Each row is where one point has got to under a steady rotation. How many ticks took it there?
The counts run from 0 to 465.
[80, 216, 86, -39, -54, -66, -407, -119, 138, 161, 89, 275, -22, 240, 118, 8, 40, 158, 108, 3, -58, -92, -64, 203, -39, -114, -190, -118, 475, -98, -85, 34, 14, -181, -68, 110, 217, 6, 176, -88, -18, -73, -196]	113
[-187, 33, -138, -269, 195, -27, 99, -61, -219, 325, -141, 237, 29, 230, -122, 142, -38, -70, 128, -11, -241, -15, -85, 7, -160, -37, 73, -381, 4, -91, 75, 5, -39, -107, 159, -91, -304, 165, -118, -150, 67, -200, 77]	53
[-75, 46, -48, -39, 108, 46, -408, -340, -169, -441, 164, 95, 57, -46, -6, 99, -156, 141, -199, 41, -11, 56, 119, 24, -133, -174, -23, 109, -27, 0, 80, 318, 86, 45, 39, -38, -22, 2, 369, -33, -96, 149, -97]	158
[-80, 120, 36, 30, -46, -176, 16, -55, -65, -34, 153, 159, 177, 224, 218, 133, -189, 59, -76, 32, -149, -73, 204, 7, 112, -471, -3, -268, 145, 150, -62, 234, 31, -16, 292, -93, 107, 6, 100, -19, 168, 231, 202]	325
[-53, 102, 85, -55, 239, 184, -256, -325, 247, -76, -254, 12, -112, 239, -13, -215, -82, 8, 178, 114, -78, 145, -362, 194, -143, -6, 194, -107, 55, -168, 19, 52, 93, -21, 37, -13, 81, 205, 291, -180, -11, 0, 29]	415
[44, -5, -112, 36, 18, 40, -233, -68, -64, -266, 406, 148, 95, 4, -159, 109, -135, -170, -82, 65, -24, 245, -51, 78, 95, -222, 156, -19, -9, 126, -80, 268, -24, 233, 152, -52, 132, -41, 344, -69, -94, 288, -9]	163
[-41, -105, 198, 40, 126, 153, -153, -208, -125, 215, 32, 95, 201, 288, -138, 57, -160, -10, 194, -60, 264, 272, -187, -56, 30, -48, 24, -2, 53, -72, -96, 201, -180, 82, 113, -14, 65, -179, 235, -305, 11, -270, 240]	381
[-158, -45, 187, -57, 32, -14, -262, 151, 49, 5, -105, 312, 109, 35, 121, -114, -82, 47, 218, -111, 113, -328, 12, 67, -47, 112, -106, -358, 281, -195, -41, -33, 69, -42, -81, 217, 65, 127, 67, -124, -213, -116, -255]	98
[-25, -294, -140, 87, 214, 3, -192, -41, -183, -40, 51, 123, -37, 44, -164, 54, 197, -229, 224, 134, -277, 293, -92, -117, -282, 97, 101, -71, -164, 155, 82, 168, 99, 12, 196, -278, 137, -36, 154, -55, 178, 83, -22]	197
[-48, -128, 229, 120, 124, 102, -21, -38, -9, 76, 15, 32, 219, 122, -201, -92, -155, -210, 313, -13, 400, 228, -216, 17, 145, -83, -50, -14, 57, -13, -80, 142, -178, 122, 188, 2, -97, -111, 308, -130, -143, -220, 64]	383
[113, -180, -100, 158, 347, 283, 16, -75, -94, 143, -169, 11, -157, 11, -259, 76, 57, -29, 495, 5, -127, 186, 112, 65, -102, 94, 6, -120, 10, 122, 123, 20, 100, 144, 49, 85, 91, 255, -112, 3, 139, 201, 182]	234
[-69, -130, -111, 57, 24, -166, -161, -2, -157, -99, -106, 291, -93, -268, -97, 221, 301, -56, 4, 205, -19, 334, 98, 84, -308, -103, -77, -120, -26, 87, 186, -23, 40, -115, 210, -190, 26, 50, 262, 84, 97, 230, -174]	191
[1, 57, 95, 144, 308, 70, -86, -43, 43, 104, -195, 128, -110, 148, -136, 65, -35, 185, 452, -259, 45, 181, 76, -143, -192, 127, 61, -51, 183, -97, 221, -14, 178, 179, -50, -20, 152, 162, -10, -45, 117, 127, 277]	238
[-84, -15, 228, 75, 19, -27, -114, -212, -185, 80, -290, 95, 168, 39, 23, 142, 47, 42, 90, 112, 292, 198, 82, 105, -148, -228, -279, 17, 185, 45, 149, 136, -188, -243, 276, -56, -129, -11, 356, 1, -37, -256, -129]	370
[-55, -211, -108, -218, 239, 66, 66, -106, -82, -159, -331, 55, -28, -63, -112, -173, 106, -64, -17, 237, 12, 137, 159, 146, 86, -340, 42, -231, -106, -17, 64, 138, -127, -185, 9, -137, -109, 148, 43, 149, 165, 317, 253]	13
[-237, -8, -11, -155, 77, -89, 41, -100, 8, 178, -208, 250, 58, -54, -226, -153, 68, -234, -57, 318, 108, 147, 8, 54, -129, -183, 215, -148, 68, 49, 52, 172, -82, -252, 76, -322, -182, 1, -24, 134, 165, 276, 90]	30
[128, 11, -95, 82, 103, -41, -198, -110, 61, -334, 359, 28, 32, 83, -128, 122, -28, 7, -97, -44, 60, 264, -105, 139, 3, -314, -35, -82, 45, 44, -147, 93, 23, 147, 98, -94, 112, -239, 344, -85, 59, 346, 174]	165
[-123, -128, -173, -191, 230, 77, 129, -17, -244, 219, -123, 192, 39, 295, -161, -8, -13, -151, 240, -26, -237, -70, -168, -3, -77, 7, 60, -395, 49, -54, 93, 25, -63, -136, 107, -79, -252, 64, -154, -172, 99, -220, 124]	54
[-5, -209, 129, -7, 125, 39, -148, -140, 258, -61, -364, 167, -82, -6, -73, -58, 90, 217, 129, 107, 414, 156, -232, 236, 9, -101, -16, -247, 108, -138, 60, -61, 29, -46, 41, 91, -28, 42, 303, -50, 1, 19, 240]	405
[-362, 170, -62, -215, 42, -57, -185, -74, -252, -108, 171, -13, 78, -52, -80, -55, -192, 131, -5, -225, 45, -286, 353, -204, 131, -330, 116, -43, 70, -139, -139, 243, 129, -36, 67, -105, -203, 18, -139, 158, -105, -69, 1]	301
[101, 230, 83, 5, -78, -59, -363, -90, 166, 163, 100, 162, -23, 258, 168, -11, -28, 96, 188, -4, -81, -114, -76, 294, 80, -122, -125, -139, 415, -35, -85, 14, 13, -151, 48, 142, 209, 111, 241, -59, -68, 21, -308]	112
[-254, -108, -72, -160, 64, -86, 42, 135, -92, 210, -176, 101, 24, -116, -271, -32, -49, -227, 53, 98, 180, -40, -94, 3, -80, -106, 177, -356, 12, -43, 32, 0, -96, -234, 211, -232, -443, 50, -73, 105, -90, -102, -99]	47
[41, 62, -241, -152, 19, 73, -255, 173, 181, -181, 15, 135, -326, -139, -330, -248, 33, -79, 269, -99, 7, 11, -336, 141, 39, -99, 228, -190, 161, -177, 31, -171, 6, -74, 114, -12, -91, -7, 39, -32, -59, -154, -90]	438
[-246, -112, -115, -203, 231, 66, -122, 49, 21, 249, -113, -94, -178, 26, -4, -138, 151, 38, 290, -82, -7, -132, 86, -37, 203, -26, 161, -249, -107, -182, -262, 7, 350, -43, -65, 2, 21, 223, -181, 292, -46, 67, 2]	267
[11, 9, 26, -36, 197, 220, -264, -389, 186, -26, -263, 54, -163, 171, -71, -194, -39, 67, 141, 205, -82, 174, -290, 269, -142, -39, 161, -140, 27, -131, -41, 44, 43, -96, -4, 3, 142, 151, 210, -223, 127, 22, 132]	414
[-49, 191, -9, -24, 93, -196, -139, -37, 29, -361, 265, 168, 150, 71, -53, 191, 18, -47, -144, -77, 106, 309, -73, 112, 55, -205, -43, 20, 83, -80, -20, 34, 169, 183, 75, -104, -27, -120, 492, -34, -65, 262, -94]	167
[-155, -104, -83, -121, 121, -94, 11, -216, 61, 161, -254, 83, 18, 75, -228, -139, 99, -195, -52, 297, 36, 86, -4, 107, -157, -245, 165, -213, 15, 51, -23, 132, -43, -347, 115, -302, -179, -58, -72, 123, 224, 238, 102]	31
[-24, 13, 227, 141, 87, 194, -185, -306, -119, 91, -94, -137, 123, 198, -73, 47, -304, -18, 145, -23, 165, 315, -72, 18, -146, -112, 9, -22, 11, -65, -21, 216, -244, 21, 300, -78, -19, 1, 287, -276, -51, -200, 80]	379
[-127, -8, -101, -204, 137, 13, 114, 181, -193, -313, 73, 174, 105, -32, -1, -219, 31, -64, 199, -87, -73, -248, 203, -15, 252, -369, -286, -202, 304, 23, -42, 64, -54, 10, 5, 8, -76, -59, -54, 99, 61, 137, 118]	313
[-214, -59, -196, -255, 85, 28, -96, -95, -236, -9, 266, 9, 83, -9, -117, -61, -85, 61, 33, -130, -22, -297, 222, -119, 258, -321, 114, -123, -45, -42, -304, 227, 101, 27, -16, -64, -122, -85, -254, 140, 1, -8, 166]	303
[-133, -43, 3, 19, 133, -27, -210, 116, 209, 150, -116, -113, -286, -176, -164, -180, 74, 115, 223, -173, 215, -115, 157, 89, -17, -98, 155, -230, 139, -277, -202, -103, 174, -91, -101, -62, 132, 58, -244, 238, 61, 160, 66]	262
[-83, 179, -177, -193, 144, -34, 101, -26, -166, -93, 210, -64, 13, 236, 60, 26, -81, 208, 19, -229, -172, -131, 173, 38, 262, -512, -132, -217, 159, -71, -200, -16, 93, 42, 122, -18, -86, -33, -37, 61, 113, 49, 291]	308
[-196, 11, 129, -55, 219, 29, -86, -116, 21, 260, 40, 165, 135, 247, 21, 154, -235, -2, 67, -27, 56, -208, -33, 170, 56, 28, 52, -450, 49, -184, -253, 107, 106, 151, 57, 262, -105, 142, -88, -122, -225, -20, -177]	89
[-52, -26, -91, -151, 15, 44, -472, -153, -35, 67, 349, -59, 64, 174, 37, -9, -120, -6, 78, -102, -9, -139, -118, 73, 268, -84, 106, -82, -62, -127, -351, 200, 152, -38, 89, 93, 22, -40, 214, 28, -282, -150, -274]	125
[47, 151, 142, 37, 65, 13, -149, 90, 79, 168, -24, 261, -8, 111, 48, 45, -134, 82, 151, -87, -18, -160, -28, 287, -33, -63, -178, -508, 401, -173, -144, -107, -105, 41, 41, 266, 120, 193, -54, -240, -25, 34, -155]	94
[-14, 19, -225, -215, -52, -78, -291, 55, 179, -148, -58, 318, -324, -91, -293, 34, 91, 269, 52, -133, 106, -53, -242, 81, -109, -125, 226, -221, 137, -262, 66, -101, 114, -122, 32, 16, -117, -110, 25, -49, 15, -193, 119]	441
[116, -161, -123, 3, 105, 98, -391, -317, -120, -511, 113, 70, -32, -106, -121, 5, 12, 125, -72, 102, 1, -56, 85, 218, -71, -268, -203, 53, 123, 127, 61, 185, 41, -74, -47, 3, -7, -122, 278, -6, 7, 184, -12]	156
[17, -159, -228, -246, -29, 26, -465, -167, -286, -252, 245, 162, -19, 8, 35, 177, -42, 341, -89, -115, -75, -80, 74, 61, 58, -160, 82, -106, -71, -85, -85, 230, 42, 19, -1, 161, 42, -18, 277, -96, -141, -168, 59]	141
[109, -150, -154, 84, 75, -153, -144, 178, -45, -251, 145, 102, -37, -29, -50, 209, 135, 4, -21, -42, -67, 404, -130, 49, -179, -207, 85, -344, -70, -78, 0, -66, 49, 58, 215, -171, 177, -72, 362, -127, 180, 174, 174]	183
[-228, -45, 88, 42, 381, 74, -113, -298, 90, 295, -207, -25, -87, 114, -166, 27, 77, 99, 283, -13, 144, -1, 116, -44, -60, 122, 76, -65, -78, -121, -118, 109, 440, 72, -143, -11, 4, 76, -132, 170, 66, 236, 111]	248
[-56, -176, -102, 64, 7, -155, -120, 80, -79, -178, -108, 175, -11, -263, -111, 135, 292, -184, 74, 222, 53, 287, 35, 135, -205, -74, -84, -122, -68, 131, 175, -51, 89, -83, 256, -174, -40, 64, 351, 184, 11, 187, -247]	190
[118, 11, -151, 77, 33, -43, -262, -136, -9, -238, 425, 136, 36, 46, -169, 150, -106, -62, -167, 44, 11, 266, -46, 118, 59, -272, 60, -53, 57, 106, -132, 174, -29, 205, 76, -95, 167, -151, 307, -110, 62, 323, 115]	164
[-126, 134, -103, -143, -70, -19, -252, 248, 9, 90, -93, 141, -175, -165, -65, -335, 33, 80, 365, -111, -21, -169, 180, -81, 129, -146, 143, -15, 421, 7, 75, 17, 66, -161, -13, -94, 103, 242, -104, 261, -62, 15, -53]	278
[-37, -36, -63, -83, 108, 16, -361, -328, -201, -383, 238, 208, 124, 52, -46, 144, -58, 112, -171, 24, -87, 104, 64, -6, -70, -118, 87, 106, -67, 33, 32, 355, 120, 121, -47, -57, 68, -87, 296, -128, -43, 159, 13]	159
[-85, 56, -125, -74, 28, -44, -236, -131, 43, -102, 208, 432, -135, -136, -390, 118, -144, -45, 75, 24, 117, -295, 62, -20, -25, -57, 224, -89, -4, 141, 74, 305, 294, 44, 88, 59, -242, -142, -169, 145, -136, 100, -144]	463
[-86, 73, 49, -229, 127, -191, 75, 84, -19, -132, -230, 219, 32, 28, -80, 32, 73, 100, -55, -85, 288, 340, 189, -35, 93, -333, 111, -153, 33, -298, 50, 80, -150, -20, -19, -119, -72, 9, 199, 49, 69, 180, 365]	7
